One turn sends every row of this set to another row. A few are shown first. Where does it send the rows asked after them?
sef: [ 11  -3  -5   0   2  -8 -14   7   6  -6  -4   1   3  15   2  -3  -2 -10
   9 -11  14   4   7   0  -5  -3   7   0  12  -7  -6   3  -2  -6   2  -5
   4  -8  -5]
Sel: [-13  -1  -2  -5   1  -2  -3   1 -17  -1  -2   1  -7   6   2   3  -3   0
  -6   4   1  -2  24   4   4 -10   4 -12   6   0   1  -1   7   0 -11  -4
   0   1   2]
Zol: [-18  -3  -6   3  17  -5  -5  -4  -1   2 -11   2   6  -1  11  -4   1   1
   1  -3  11   1 -13  -4   0  -2   3  -7   7  -1   8   4   2  -1  -3   0
   4  -6   3]
Sapov: [  6   3  -1  -7   7   2   0 -11  -8   9  -7 -14   3  -3 -11   7  -5   1
  11   6  -3  -8   4   8   8 -11   0  -8   2   6   0  -4  -6   3  -1  -7
   1  -3  -1]
reroz: [  5  -2  -4  -2   7  -2  -2 -26  -8  -1  13  -3   3   2  -2  -1  -1   2
   1   0   3   1  -2   2   6   8   0 -13   5   0   2   0   1   2   8  -1
  -2   2   2]
Tetol: [ -6  -2   8   1   4 -16   2  -6 -12   3   3   3  -5   7   2 -13  -2 -17
  -4   3   9  -9  16   3  -1   0  -2 -11   6   1   3  -2  -6 -10   1   0
   2   2   6]
bos: [ -4  -4 -18  -1   7  -5   1   8   6 -15   2   5  -5  -3  -5   5  -5   6
   2   6  15   2  11   6  -1  -3  -2   9  -1   6 -10   1   1  12   9   6
  -8  -5   7]
Fubu: [ -8   1  -5  -2  11  -3  -2  15  -9   0  12  -5  -1  -3   0   5   6 -11
   3   3   3  -2  23  -1   2   8   3   9   4   0   1  -2  -3   3  11  -6
  -1  -7  10]
mon: [  4  12  -2   6 -10   0  -2   3   6   1  -8  -6  -7   4   5   7  -7  -5
   3   8   2 -13  -2  -5  -2   1 -13   1   3   5  -1  -6 -13  -1  -4  -7
  -6  -2  -6]
vosu: [ -3   4  -5   3   7   0   1   7   3   7   4  13 -12   5   8  -9   5   4
  -1   4   1   0  -4   7   4  -6  -6  10  -9   6  11  -4  -1  14   2  -5
   0   9  11]
Vaf: [  0   0  -5  -9  -1 -10   9  13  -9  -4  13   2   3   3   8   0   5 -13
   9  -1   1  -5  -3   5  11   3  11   5   1   4  -6  10 -10  -9   8  -7
  -4   6   4]
Gegu: [  7 -10   5 -17  -4  -7   2   4  -2   4   6  -1   4  -2  -7  -3  -3   3
   3   0   8   1  -8   6 -13   4   2   3  -7   3   2  -2 -12  -7   4   9
 -15  -4  10]
Lini: [  2   8  -2   0   2  -3   0   2  -7  -4   3  -2  -1   1   8 -10   2   1
   7   3  16   2 -11  -1  27  -2   2   1  -1   3   2   2   2  -2  11  -5
   3   0   4]
zunab: [ -1  -3   7   7  -5  -8  -8   3 -10   4  -7   1 -18  -6   0   9  -5  -4
  -4  -3   4  13   6  -1   2  10   2   2  -5  10   1   5   1   6   1   4
 -10 -12   9]
ter: [  6  -9   2 -12  10  -3  -2   4  -2  -5   2  -2   5  -3  -2   8   3   6
  -2  -1  -1  10  -1   8 -16   4   6  -3  -9   4  10  -1   6   5 -10   3
   1  -2   4]
lofo: [  9   4   6  -5   0  -6  -6  13   5   1  -9  -1  -3  11  -6   1  -1 -17
  11   1  16  -2  -1   1   2   0  -2   3   1  -5   9   9  -3   4 -16  -3
  -2  -5   4]
Nodez: [ -4  -2  -1 -10   4  13  -5  -5  -2  -6   8  12   0   2   4 -13  -8  -8
   2   7  -1   3   6   5   3  -2   7  -3  12  -9  -3   5  -2   0   9   7
   4   7  -4]
nat: [-10   9   2  -5  14   6  -5  14 -11   2  -3  11   3   1  -7   0  -6   5
   1  -6  -5   0   3  -5  -2 -13   9   2   0   3  -1  -2   2   6   6   5
  -2 -10   6]
Nuf: [ 12   6  -1  -1  -6 -13  -3   7  -8   7 -10   2   0   6   1  -4   2   9
   7  -4   0   5  -2  -7   0  -7   5  -1  -5  14   3 -14  -4   1  -9  -3
   1 -11  13]
dena: [  6   0  -9   8  -8   9  -2   7   4   7  -4   2   0  -3   2   6   3 -10
   3  -7 -11   4   3  -2  -8  -6   0   5   3   1  -7  -4  -8   9   1   3
   5 -12 -10]
nuka: [  5  -4   7  -3  -2  -9 -12  13  -1   6  -3  -5  -8   9   2  11   4  -6
  -7   7   5   0 -10   3   3  -3  -3  -4 -12   4   3   8  -3  -7  -6   9
  -3   3  -7]
Fov: [-15  -9  -5  -9  -3  -5  -6  -5  -3  -6  -8  -1   5   0   9  -2  -3 -13
  -7  -3   0   7  -7  -4 -11 -19   4   6   3   3  -4   0  -1  -6   4  -4
   5  -2   2]
rez: [ -5   3  -7   4  12  -2  -7  10   8  -5   5   4 -12  -2   7  -2   3   5
 -17   3   0   0   5  -2  -6   0   0   8   4  -2  -4  -4   2  -3  10  -7
  -3   5   9]
Lef: [ -4   0  -2   9  -4  -4 -16   3  -3   5  -6  -2  -1   2  -8   6   8   0
  -3   5  -3   9   5   6   3  -5  -4   7   3  10   3  -4   6   8  -3   9
  -8 -10 -13]
Mefu: [  8   3  -5   0   1  -3  10   4  -3  -8   0   4   0   1   4   9   3  -2
  17  -7   7   9   3   5 -13 -14  -1 -11  -7   6   5   5   1  -4  -8   8
  -6   1   4]
ruva: [  3   3  -2 -10   8  -1   5   5  -6  -9   8  -3   8   5  -1  12   8 -10
   1  13   1 -14   0   3   1  -6  -3  -2   5 -14  -4  -2  -4  -8   2  -4
  -4   2   0]
Vugok: [ 2  6  2 -5 -7 -8  5 -3  5  2 -2 -8 -8 -3 -9 -4  7  5 19 -4 -1 -1  8 12
  6  2 -3 -4  5  8  4  1 -2  6  2  4  3  7 12]
silov: [ 17   3   0  -2  -8  -8   7  -1   9  -8   5  -3  -7  -5  -5  -5  -3 -12
   2  -7   1  -2  11   8  -4   0  -2   1  -5   5  -3  -8  -4   7  -1  -1
  11   7   2]
Sof: [ -2  -3   7  -3  -7  -4  -6  -7   6  -2  -7   0   0   2  -9  -9   7  -9
  -7  -9   9   4   6  10   1   5  -1 -10  12  -4  14   1 -13   1   6  -2
   7   2   4]
Vek: [  0  -9  -6  -2  11  -8  10   2   0   0  -8  -3  -5  -6   1  -6   5  -1
   4   3   2   3   1  -8 -12 -12  11   4  -7   5   0   0  10  -2  -7  -6
   8   7   6]
dat: [  3  -2   8   4  -1 -10  14   4 -14  -7 -12  12   1  -6   4   5   2 -10
   7  -4  -1   4   4   8 -11  -9   5  -5  -8   2  -3  -8  -2   4  -7   6
   5 -11   1]
lamun: [-11  -9  -1  -4 -13  -6   6   5 -16  -6  -6   6   1  -8   4  -1  -2  -2
  -4  -6   4  11  -2  -5  -1   2   7  -3  -4  -4 -11  -6  -5   2  11  13
   1   3   7]
sozur: [ -3   4  -2   6  -9  -8  -5   1   4   1  -4   1   3  10   5  10  -9  -7
   3  -7   6  -9   2   1   7  -9  -2  -2  -6  -5   7   5 -15  -3  -9  -8
 -16   4   0]
bevup: [ -8  -8  -2   1  -4  -8  -3 -24   0  -5  11   5  -2   5   6  -4   2   0
  -5   1   8  -1  12   4   4  -4  -1   0  -3   0   7   0  -7   2   9  -3
  -1 -14   5]
gubid: [ 16  -4  -5  -8 -14  -7 -10  -2  -4   1  -2  -2  -2  10   9  -6  -5  -5
   6  15   5   2   3   3   8   9   1  -2   4  -1  -6  -7 -11  -4  -5   0
  -4   9   3]
pegad: [ -6   5  -7  -5   7  -2  -3  10   4 -10   3   2  -2 -11   3   2  -6  -4
   0  -6  11   7  -2   1  15  -2   5   5   0  -8 -11   8   6   9   1   5
  -2  -9  13]

bos -> bevup
sef -> Gegu
Lef -> Fov
And these:
Sof -> nuka
nat -> Nodez
Lini -> Sapov
silov -> zunab
Tetol -> lofo
pegad -> reroz

